Z: rows in a few groups, each row roughly a mix of its group's directions (some rows in no group)
Z (76 x 10)
[[-34 -13  21  15 -22  26   3 -23  -4  26]
 [-31 -11 -27  10  15  -8  -9 -13 -43  -8]
 [-27  -4   9  18  38  -9   8  10   4  38]
 [-30 -22 -28 -27   1  -4 -21 -29   7   1]
 [-11 -20  -1   9  -8 -27  36  33 -19 -13]
 [ -8 -22 -37  -7  -4  26  36 -13  -2  14]
 [  6  -2  -6 -30 -28  21  -2   2  30  35]
 [ 19 -14 -37   9  13  26 -12   0  31  19]
 [-18  20 -25   8  -1 -15 -36 -35  -8   5]
 [-12 -19  -8 -23  13  -8 -20 -34  36 -12]
 [-14  -2 -10   8 -18 -38   8  12 -32 -31]
 [-17 -10 -34  17  12  23 -15 -18 -36   1]
 [-21 -19  -6  22   8 -30  27  29   1  20]
 [-23  21  34 -24  -4 -27  29   8  -1   2]
 [ 24   7 -17 -19 -20  35 -15 -30  18  -3]
 [ 19   1   2 -50 -12 -15 -21  11  18  16]
 [ 12   5  50   3  21  -3  -6  31  13   4]
 [ 26   5  18 -21 -30 -33  19  19  12   2]
 [  7 -11   3 -10  20  44  19  -4  20  30]
 [ -2  -6  -5 -39 -34   7  -3   2  33  20]
 [-27   3   0   4  -3 -31   9  11 -39 -29]
 [-25 -26 -35 -21 -11  -7 -25 -18  -1 -14]
 [ 18  25  42  19  19 -10  24  13   2  -7]
 [ 30   4 -10   2 -33  -2 -21  -2  41   7]
 [ 19  24  32   0 -21   0  27  33   5  10]
 [-19 -14  14  13  35  -1  25  22   4  32]
 [-29 -24  13  -1   1  14 -33 -27 -26   5]
 [ 36  -6   0  27   0 -18  26  18  25 -18]
 [ 42 -14  -5   3 -12  -9   9  16  41   9]
 [ 38  -2  23  -5 -24   2  -5  24  32  -8]
 [ 31   9  -4 -16 -38   5 -18  -9   5 -34]
 [  0  24  20 -14  24  24 -30 -28 -14  -9]
 [  4 -15  28   5 -18 -35   3  -2 -33 -25]
 [ -2 -26 -25  -6 -15 -12 -29  -6  11 -39]
 [-14  28   5  -9  34 -15  -4   5 -23 -36]
 [-23   3  13 -21   2  36 -20 -33   4  18]
 [ 30  18  22 -16 -18  10 -29  -7   1 -33]
 [  7  30  14  -2  -1  -8 -49 -20  -2 -15]
 [ 38  -1   1  -7 -39   1  -8  10  31 -13]
 [-29  -8 -17   1  18  34 -29 -21 -14  13]
 [-17  24  29   8  19 -16  31   7 -30   6]
 [  4 -20 -24  -4   0  31  26  -6  25  31]
 [-19   2 -38   8  12  22 -11 -14 -38   3]
 [ 12  13 -25  23   4 -17  27  10 -32 -27]
 [-17  38 -21 -18 -16   6  26   6 -21  18]
 [  5 -27 -12  41 -15  -2  10 -12 -34  -9]
 [ 31  -3   8   0 -29  -6  -9  22  29 -31]
 [ 27   4 -29 -29   6 -27 -15  14 -22 -14]
 [-28  -3  19 -29  11   0 -38 -15 -23  -4]
 [ 20  21  31  31  12 -10  19  22 -14 -17]
 [ 16 -10   4 -24 -13   2 -14 -10  54  -6]
 [-16 -13 -26  21  33   6 -14 -24 -29   1]
 [-15  27 -36 -23   8  28  -3   1   3  27]
 [ 27  -4  10  17 -19 -35  28  14 -10 -22]
 [  8   7  13  22 -16 -29  36   9 -22 -24]
 [-36   9  16 -40   0 -18  18 -13   7  16]
 [ -9   0 -16 -40  -2  18 -32  -7   3  31]
 [-23  19  27  10  39 -13 -23  -3 -16   9]
 [-16  12  11 -13  36  30  -6 -26 -27  -1]
 [-24 -22 -27 -17 -20 -20 -20  -5  -7 -31]
 [  5   4 -43  35   0  15  26   0 -16   1]
 [-11  14  35 -27  15 -13  18 -16  31  12]
 [-34 -10  -7  13  15  33 -21 -25 -19   7]
 [ -4  12  15 -33 -35 -27   8   5 -28   7]
 [ 10  23 -10  -3 -26 -15 -41 -23  -1 -23]
 [ 21  -1 -20 -27  -7  12 -10   9  36  32]
 [  8 -16  28  15   4  12  -1   0  53   8]
 [ 25   8  17  10 -23 -26 -25  20  32  -2]
 [ 33  -9  24  -6 -14 -28  10  18  33  -6]
 [  7   7  -3  14  25  32   7 -11  -9  46]
 [ 11  -1  12  10 -12 -27  -4  17   3 -52]
 [  0  -4   6  -6 -25 -30  -4  18   5 -48]
 [-25 -10   0  -9  36  16   4 -37 -12 -20]
 [-36   3  10 -18  22  13 -33 -18 -22  -4]
 [  0  16  -3 -11 -15  -9 -18 -17 -34 -43]
 [ 18   7 -10  15  -6  36   6  14 -16  43]]
one row of each group, then the others: which group is each in?
[ 11  25   5   6  -7 -13 -50 -17  21   6] | (2)
[ 15   8  14 -35  24 -24 -25  14  15 -21] | (80)
[ -5 -14  -7   7  -2 -28 -17  -1  -4 -54] | (94)

[ 32  -2  -6  32  10 -16  25  17  17 -26] | (80)
[-12 -22 -35   6  21  15 -25 -31  -8   8] | (94)
[-34   8   8   2  37  -2   1 -11 -39  -2] | (2)
[43 10 15 18  1 28  4 13 22 20] | (94)
[-13  17 -24   5 -18 -27 -28 -24 -21 -21] | (2)
[ 15 -36   0  26 -14 -20  -6  -9 -33 -18] | (80)
